(17): [128 177 170 166 156 152 111 150 103 123 147 156  91 203 150 112 109 144
 111 149 101 134 108 132 162 105 156]
(106): [155 116 123 131 137 131 156 131 169 165 144 119 168 102 125 155 170 144
 160 132 165 141 173 150 151 174 127]
(73): [106 177 163 153 138 154 109 152  82  90 129 173  87 204 161 108  79 126
 104 147  89 136  78 174 119  73 160]
find: [155 116 123 131 137 131 156 131 169 165 144 119 168 102 125 155 170 144
 160 132 165 141 173 150 151 174 127] | (106)
where: [79] | (73), 17
where: [166] | (17), 4
where: [153] | (73), 4
where: [102] | (106), 14
find: [128 177 170 166 156 152 111 150 103 123 147 156  91 203 150 112 109 144
 111 149 101 134 108 132 162 105 156] | (17)
where: [129] | (73), 11

(59): [205  53 166 107  79  98 166 110]
(53): [115  53 166 107  79  98 166 110]
(73): [183 125  62  82 142  68  68 111]
(175): [164  92 214 139  88 118 160 127]
(45): [157  83  85 130 111  84  99 179]
(17): [201  62 116  81 149 100 172  83]
(133): [165  89 192  51  92  52 142 136]
(5): [192  96 101 180 107 146 191 131]
(126): [167 110  72 162 168 143 193 123]
where: [51] | (133), 4
where: [160] | (175), 7
where: [85] | (45), 3

(133): [121 122 128 122 122 128  80 138 114 152 129 199 178 149 103 164 125 123
 120 149 127 128 145 126 157 137 120 120 170 106 126 111 118 113 169 131]
(17): [166  94 105 126 116 123 130  78  97 111 169 133 181 100  99 138  93 138
 139 144 167 105  96 147 123  98  93 120 110 111 156 159 122 155  99 154]
(106): [135 110  73  78 155  86 128 130 126 204 133 158 152 190  99 174 140 129
 172 119  58 151 128 128 161 128  73 128  86 126 128 177 138 118 127 128]
(53): [ 96 127 114 113 155 124 187 112 128 130  96 128 107 113 109 138  63 135
 136 128 118 131 201 120 119 121 141 123 104 128 140 166 128 122 165 134]
(126): [ 92 151  96 128 165 152 172 136 121 128 107 109 121 113 128 119 125 144
 106 145 144 116 131  97 103 122  90 107 128 128 117 118 133 125 180 111]
(206): [148 158 128 133 128 185 115 129 101 124 110 135 180 165 114 108 122  55
 168 105 128 110  95  95  99 145 114 124 151 149 147 115 109 104 128 168]
find: [ 96 127 114 113 155 124 187 112 128 130  96 128 107 113 109 138  63 135
 136 128 118 131 201 120 119 121 141 123 104 128 140 166 128 122 165 134] | (53)
find: [148 158 128 133 128 185 115 129 101 124 110 135 180 165 114 108 122  55
 168 105 128 110  95  95  99 145 114 124 151 149 147 115 109 104 128 168] | (206)

(73): [ 93  59 101 126 117  93 147 193 160  94 149 188 199 104 139 106  56 147
  84 142 140]
(53): [ 57  74  97 139 124 122  82 214 155 110 155 191 208 101 135 101  89 160
  95 134 149]
(45): [ 84  70 100 137 118  92  69  88 163 100 138 192 226 100 146 107  75 155
  68  83 139]
(106): [ 74  71  98 139 120 101  71 203 163 104 142 189 225  98 144 103  83 193
  74 144 142]
(126): [ 73  71  98 139 121 101  71 203 163 104 143 189 225  97 144 103  83 160
  74 144 142]
(59): [ 60  78  95 140 122 118  88 217 149 113 145 199 218 101 202 108  92 159
  87 146 146]
(175): [ 73  71  99 139 120 102  71 204 163 104 143 188 224  98 143 102  83 160
  75 144 142]
(133): [ 58  70  98 139 125 122  75 209 159 107 160 116 203 100 135  96  86 160
  97 127 149]
(86): [ 90  63 101 130 117  91  64 194 161  96 144 189 210 102 142 107  63 149
  77 148 139]
(5): [ 65  81  94 140 120 113  93 220 142 117 134 208 229 102 140 114  92 156
  79 158 142]
(206): [ 74  72  99 139 120 101  71 203 164 104 142 188 225  99 144 103  83 160
  74 145 142]
find: [ 84  70 100 137 118  92  69  88 163 100 138 192 226 100 146 107  75 155
  68  83 139] | (45)
where: [192] | (45), 12
where: [77] | (86), 19
where: [82] | (53), 7
find: [ 73  71  99 139 120 102  71 204 163 104 143 188 224  98 143 102  83 160
  75 144 142] | (175)
where: [89] | (53), 17
find: [ 73  71  98 139 121 101  71 203 163 104 143 189 225  97 144 103  83 160
  74 144 142] | (126)

(73): [151 129 136  98 122 126  90 168 173 126 166 128 210]
(86): [159 132 134  99 118 127 128 158 169 131 164  82 214]
(45): [136 119 119  99 129 124 103 185 177 113 167  89 128]
(59): [173 143 129 104 109 128  76 133 128 143 159  83 128]
(126): [114 108 142 104 140 128 125 200 175 101 161 102 169]
(17): [128  99 140 100 128 124 110 192 177 109 165  92 189]
(53): [144 123 138  98 158 125  96 177 175 119 166  85 204]
(133): [166 137 132 101 113 127  80 146 164 137 162  82 216]
(5): [120 111 141 102 137 123 118 196 176 104 164  98 179]
where: [100] | (17), 4
find: [173 143 129 104 109 128  76 133 128 143 159  83 128] | (59)
find: [159 132 134  99 118 127 128 158 169 131 164  82 214] | (86)
where: [120] | (5), 1
where: [168] | (73), 8
where: [111] | (5), 2

(5): [113  68 220 195 207]
(126): [113  68 220 195 140]
(206): [221 174  98  94 197]
where: [140] | (126), 5
where: [98] | (206), 3
where: [197] | (206), 5
where: [94] | (206), 4

(53): [119 129 166 164 196  63]
(126): [192 123 193 165 124 179]
(106): [155  88 100  62 136 162]
where: [88] | (106), 2
where: [192] | (126), 1
where: [164] | (53), 4
where: [124] | (126), 5

